X =
[-47.3  32.0 -41.1  40.9  68.6   2.9  57.7   3.6 -38.0  19.4   7.5 -27.7
  16.6  52.4   3.8]
Read off the entry just right of the largest entry.
2.9
The entry just right of 7.5 -> -27.7

[[ 13.3   3.5   5.1 -31.6  -8.8  12.5 -48.8  27.3  -0.1  15.4 -15.1  38.5
   17.1 -39.2 -38.6]
 [  3.3  24.1  -7.1   1.3  50.1   1.1  -1.8  48.2 -41.1 -29.0 -27.3  -7.1
   10.6 -14.0 -23.2]
 [ -9.6   2.3 -10.3   3.1 -23.8  20.9  34.6  -5.8  54.1  15.1  -5.9 -20.4
  -35.7  45.5  20.6]
 [-39.8 -32.1   2.7  23.4 -31.4  -5.5  45.1  17.4 -24.4  -3.8 -10.5  43.3
  -14.0 -19.4  -8.7]
 [  0.8  26.3  -9.8   2.8  48.6   5.8  13.6  39.6 -43.7 -42.3 -29.7  -2.5
    9.4 -15.8  -8.8]
 [ 22.8 -22.2   2.2  -4.1   9.1 -48.2  36.0 -11.7 -45.4  39.4  -0.2  11.0
  -33.0   7.4  -5.7]
 [-14.1   8.0 -18.9   5.2  19.7  21.0  35.9  21.2 -40.5 -54.7 -28.3  20.4
    7.7 -19.2  16.4]
 [ -9.5   3.6  -6.8  -3.7 -32.4   6.2  32.0  -4.0  58.7  18.6 -10.3 -19.4
  -24.6  46.3  22.6]
 [ 10.2   3.4 -31.1  24.4   9.3  37.8  29.3 -31.2 -26.4  24.4  25.4 -26.6
  -30.1  34.0   8.2]
 [-13.2   9.6 -18.5   4.6  22.1  20.1  35.4  22.1 -40.9 -55.7 -28.6  19.8
    7.7 -18.5  15.6]
 [  7.7   9.6  18.4 -26.2 -31.3 -28.1   3.7 -12.2  34.6  25.3  34.4  -9.1
   42.0  41.4  10.3]
 [-41.6 -32.0  -1.7  22.5 -30.6   1.9  45.2  17.7 -25.5 -10.4 -11.7  43.8
  -10.0 -19.1  -4.0]
 [ -5.0  -2.9  -0.3  24.7  10.7  -2.0 -57.6 -25.7  37.9 -46.0 -15.0 -32.2
    7.6  -8.1  10.1]
 [-11.5  11.5 -18.2   4.6  23.6  20.1  34.1  23.1 -40.9 -55.4 -29.1  18.3
    7.1 -18.8  14.7]
 [ 28.0 -14.0 -18.3  -2.0  17.6 -26.1  28.6 -24.4 -56.5  41.6   9.9  -8.9
  -24.0  15.8   7.0]]
The entry just left of 34.1? 20.1
The entry just right of the smallest entry: -25.7
The entry just left of the centre entry? 32.0
The entry at the centre -> -4.0
The entry just left of 45.1? -5.5
The entry just right of -39.2? -38.6
The entry just right of 45.2? 17.7
The entry just left of the smallest entry is -2.0

m =
 -6.0  -10.1   -5.2    5.1    3.8    3.5    2.0   12.7   14.3  -27.2
-20.5    4.9  -10.6  -18.3    1.1   13.3   11.6   19.2   -6.7    6.8
 16.4  -31.4   48.0    4.8    2.6   52.0    0.7   12.8   -3.0  -20.1
 10.2  -38.5   15.2   24.9  -20.2    1.3   44.3  -21.4   -1.1   -6.4
 -3.9   60.3   16.5  -38.4  -46.2   20.7   -7.8   11.5   -1.9   49.0
 13.8    7.6  -10.7    0.2  -12.3  -16.2    6.4  -22.6   -4.9    7.6
  9.8  -12.8   32.7   -5.2   -0.9    0.3   -3.1  -15.5    7.9   11.4
 25.7  -17.0   -3.9   -9.3   -7.5   -9.7   15.7    1.5    1.3   -1.1
The last entry of the smallest entry's row: 49.0
Find the smallest entry.
Answer: -46.2
Find the smallest entry in the first row.
Answer: -27.2
Find the entry in the bottom-right corner.
Answer: -1.1
The entry just left of 11.4 is 7.9
The entry just left of 11.5 -> -7.8
The smallest entry in the last row: -17.0
Find the third entry on the diagonal from the top-right corner.
Answer: 12.8
The largest entry -> 60.3
Find the entry directly below 5.1.
Answer: -18.3
Find the fifth entry from the end, reading row by row.
Answer: -9.7
Find the fourth-last entry, reading row by row.
Answer: 15.7
The entry just right of the largest entry is 16.5
Find the largest entry in the first column.
Answer: 25.7
The entry just right of the smallest entry -> 20.7
Find the top entry of the column that holds the smallest entry.
Answer: 3.8
The entry directly below -0.9 -> -7.5
Find the first entry, reading row by row.
Answer: -6.0
Find the second entry on the diagonal from the top-right corner.
Answer: -6.7
The 2nd smallest entry: -38.5
The second entry in reading order: -10.1
Find the third entry on the main diagonal.
Answer: 48.0
The entry directly above 25.7 is 9.8
Find the entry directly below -18.3.
Answer: 4.8
Find the entry directly above -7.8.
Answer: 44.3
Find the second-last entry, reading row by row.
Answer: 1.3
Find the second largest entry.
Answer: 52.0
The 2nd entry on the main diagonal is 4.9
The entry directly below -22.6 -> -15.5
Find the 3rd-last entry, reading row by row.
Answer: 1.5
